Look-ups in named tables: a row name and a column name give one cell, copied from the table.

vunudib:
         fuvag  teru  vozeg  bavi  feb
repu       -74    51     73    65   -1
karap       -2   -21     19   -48   28
tal        -67     8    -45   -57   64
nudo        67   -87     17   -72   12
taki        79   -67     72    36    0
mukik       74    69    -56    16   61
fera        40    54     54    48   21
zinelok     20   -34    -48    70  -33
pobe        81     5    -59   -72   -9
zus        -89    26     48    28   55
metuno      73    42     55   -50   37
lofadef     -8    14    -42    35   18

bavi of karap: -48
feb of taki: 0
teru of karap: -21
feb of karap: 28
fuvag of pobe: 81
feb of metuno: 37
teru of mukik: 69
bavi of fera: 48
teru of taki: -67
vozeg of mukik: -56
bavi of lofadef: 35
teru of pobe: 5
Row with the largest feb: tal

puzab:
columns: tigi, nemu, kogoni, sekif
feg: [-52, -34, -7, -24]
devoz: [-47, -3, -38, -11]
som: [-4, -100, 44, -90]
vit: [-63, 0, 50, -37]
pav: [-24, -27, 26, -61]

kogoni of feg = -7
nemu of pav = -27
kogoni of som = 44
sekif of vit = -37
nemu of vit = 0
sekif of som = -90
tigi of devoz = -47
kogoni of pav = 26
kogoni of vit = 50
sekif of pav = -61
tigi of vit = -63

digi.csv
,linip,tak,dosaser,sim,supe,mopata,piz,felubiz,nurag,lage
rese,592,772,773,607,193,802,687,266,875,553
dufe,358,781,712,627,648,705,694,495,655,544
lemu,144,827,602,781,728,545,700,521,799,454
fugukiv,703,707,814,498,214,925,797,327,613,639
biv,627,722,793,520,323,880,781,375,604,621
lepin,515,742,757,561,470,810,756,434,604,595
fafeli,226,819,638,744,650,592,686,481,806,477
sal,348,744,660,654,586,718,849,516,565,554
toko,701,706,776,556,70,905,852,269,705,612
rut,519,790,770,610,349,764,637,327,848,542

What is the sim of rese in digi? 607
What is the supe of lemu in digi? 728
What is the tak of toko in digi? 706
What is the nurag of biv in digi? 604
What is the felubiz of toko in digi? 269
What is the nurag of lepin in digi? 604
What is the sim of rut in digi? 610
What is the dosaser of rut in digi? 770
What is the dosaser of dufe in digi? 712
What is the lage of sal in digi? 554
What is the lage of fafeli in digi? 477
What is the felubiz of rut in digi? 327
What is the tak of fugukiv in digi? 707
What is the lage of lepin in digi? 595
What is the tak of biv in digi? 722
What is the tak of lemu in digi? 827

figip =
	mibufed	sisen
kuzemo	6.0	2.8
dilodu	9.7	9.5
kitegi	2.8	3.4
kiz	6.0	2.2
dasuda	0.7	8.9
vabasud	2.8	4.0
gak	4.4	8.3
tokimi	7.1	1.0
nom	1.8	1.6
bul	5.5	1.6

kiz, mibufed: 6.0
vabasud, sisen: 4.0
bul, mibufed: 5.5
tokimi, mibufed: 7.1
nom, mibufed: 1.8
gak, mibufed: 4.4
tokimi, sisen: 1.0
kiz, sisen: 2.2
kitegi, mibufed: 2.8
bul, sisen: 1.6
nom, sisen: 1.6
Which row has the largest mibufed? dilodu

lutuv =
|  | guz | munuvos | bovo | vadopi | zav | lisi |
|---|---|---|---|---|---|---|
| retom | 82.455 | 74.183 | 62.901 | 27.954 | 53.309 | 56.155 |
| dur | 79.730 | 72.795 | 50.872 | 42.320 | 66.080 | 43.273 |
| taso | 75.054 | 67.444 | 85.387 | 46.656 | 38.969 | 84.444 |
| zim | 78.257 | 60.407 | 60.175 | 94.970 | 47.931 | 47.729 |
| mepal | 55.909 | 70.843 | 50.616 | 52.605 | 96.964 | 55.947 |
| bilo | 67.362 | 74.012 | 69.483 | 23.957 | 69.597 | 74.272 |
| gipofa | 83.776 | 74.189 | 60.804 | 29.546 | 54.077 | 54.093 |
| lilipe | 85.769 | 67.269 | 59.391 | 60.106 | 45.755 | 46.385 |
| ninid | 81.067 | 61.858 | 58.820 | 90.349 | 46.172 | 44.792 |
| bisok | 74.845 | 71.649 | 75.939 | 30.810 | 51.549 | 76.427 |
| zigo | 55.732 | 71.353 | 51.791 | 51.125 | 96.422 | 58.355 |
| ledum | 76.967 | 63.074 | 54.905 | 86.492 | 56.112 | 43.690 |

What is the guz of ninid in lutuv? 81.067
What is the munuvos of bilo in lutuv? 74.012
What is the munuvos of gipofa in lutuv? 74.189
What is the lisi of gipofa in lutuv? 54.093
What is the lisi of bisok in lutuv? 76.427
What is the vadopi of zigo in lutuv? 51.125

Table suti
         nop  tules  rezero  nobig  suza  resipus  mopeg  napub  pel  pid
zod       94     67      51     47    30       71     40     81   23   75
tur       23     48      67     65    53       21     66     38   69   44
derebag   52     46      36     46    93       90     54     44   74   41
sabe      43     56      68     62    36       24     59     52   51   56
minoro    71     64      64     56    21       38     49     71   30   70
zisikub   83     58      39     43    64       93     43     67   45   61
bub       84     62      47     47    45       75     43     72   35   67
razezi    22     44      56     60    75       42     66     32   80   37
tid       40     44      42     51    91       76     59     38   79   38
situb     75     57      44     47    59       80     46     64   47   60
kaditi    33     54      73     66    32       10     63     48   54   54
busak     38     47      51     55    73       57     60     41   71   43
lam       72     53      37     44    76       94     47     58   56   53
vozema    60     62      68     59    22       28     53     65   35   67

pel of minoro = 30
resipus of bub = 75
pid of bub = 67
tules of minoro = 64
pel of tur = 69
pel of sabe = 51
tules of zod = 67
mopeg of derebag = 54
mopeg of sabe = 59
mopeg of bub = 43
resipus of zisikub = 93
napub of razezi = 32
mopeg of lam = 47
nobig of lam = 44
tules of sabe = 56
mopeg of minoro = 49

vonip.tsv
	pefa	fel	bemog	pona	zomasu	ludazuk	gom	baledo	nuzukif
bibigi	167	134	118	138	126	154	137	163	146
gifidi	129	165	172	165	160	124	165	143	131
mivage	163	129	151	151	160	121	166	152	150
lof	206	95	240	175	188	61	199	179	164
nad	162	122	118	133	141	151	135	125	151
sikeg	131	155	151	148	151	139	147	148	136
tedulan	117	154	163	145	140	145	134	132	132
tar	162	125	142	147	162	115	181	161	155
gonoma	153	136	144	147	151	126	166	163	152
zuza	150	142	132	144	138	142	141	176	141
tofab	152	139	144	153	155	124	171	148	146
tul	162	128	132	141	148	134	160	149	154
risazem	52	237	92	203	105	137	191	60	50

What is the gom of tedulan in vonip?
134
What is the pefa of zuza in vonip?
150
What is the ludazuk of risazem in vonip?
137
What is the pefa of tar in vonip?
162
What is the baledo of lof in vonip?
179
What is the pona of tofab in vonip?
153
What is the pona of gonoma in vonip?
147
What is the nuzukif of tar in vonip?
155
What is the pona of gifidi in vonip?
165
What is the zomasu of gonoma in vonip?
151
What is the gom of lof in vonip?
199
What is the pona of risazem in vonip?
203
What is the nuzukif of mivage in vonip?
150
Row with the largest pefa: lof

tolozaf:
cols = dedunu, rilatod, tof, napoges, bogan
pazonun: [-1.132, -0.427, 0.562, -7.129, 0.122]
rasi: [-1.423, 0.083, -1.956, 6.374, 2.540]
vof: [-1.767, 2.181, 0.404, 0.619, 6.626]
risa: [4.235, 0.722, 3.500, -2.396, -4.022]

vof, bogan -> 6.626
vof, dedunu -> -1.767
risa, tof -> 3.500
rasi, bogan -> 2.540
rasi, dedunu -> -1.423
rasi, tof -> -1.956
pazonun, dedunu -> -1.132
risa, rilatod -> 0.722
vof, tof -> 0.404
vof, rilatod -> 2.181
pazonun, bogan -> 0.122
risa, dedunu -> 4.235
pazonun, napoges -> -7.129
vof, napoges -> 0.619
risa, bogan -> -4.022
rasi, rilatod -> 0.083
pazonun, tof -> 0.562
rasi, napoges -> 6.374
pazonun, rilatod -> -0.427
risa, napoges -> -2.396
Row with the largest dedunu: risa

gaduze:
,zar,tok,das,ner,von,zazop,mizisa,kubofo,nep,davotev
dag,114,70,156,141,107,102,30,54,145,172
kazupu,48,68,81,110,190,107,41,104,91,60
memugog,77,66,44,106,42,165,75,91,44,59
zepid,161,51,49,60,77,163,73,199,80,44

davotev of zepid = 44
davotev of memugog = 59
ner of memugog = 106
kubofo of dag = 54
das of dag = 156
ner of dag = 141
von of kazupu = 190
nep of zepid = 80
mizisa of zepid = 73
von of dag = 107
zar of zepid = 161
tok of kazupu = 68
das of kazupu = 81
davotev of kazupu = 60
tok of dag = 70

gaveval =
	tos	lipel	ges	fom	totebi
gepu	55.408	84.869	41.411	66.221	49.361
pamezo	53.101	74.699	50.815	68.349	56.073
linamef	55.525	62.766	57.976	58.596	57.548
kazare	71.240	16.106	65.092	25.648	61.832
loma	57.749	46.252	60.776	54.317	56.813
gefi	57.319	42.746	53.351	50.589	57.565
todizev	54.822	73.804	52.593	72.828	58.341
par	58.566	40.903	59.193	46.200	55.991
kedeker	63.952	54.754	52.817	52.004	63.009
zelok	70.216	55.060	47.618	83.829	66.859
sirod	54.231	64.503	50.003	58.978	61.856
tozuno	57.676	62.299	55.879	61.383	55.040
zer	49.853	68.453	56.604	63.437	55.168

What is the tos of zelok in gaveval?
70.216
What is the ges of gefi in gaveval?
53.351
What is the ges of kazare in gaveval?
65.092
What is the ges of gepu in gaveval?
41.411
What is the ges of loma in gaveval?
60.776
What is the ges of tozuno in gaveval?
55.879
Row with the largest ges: kazare

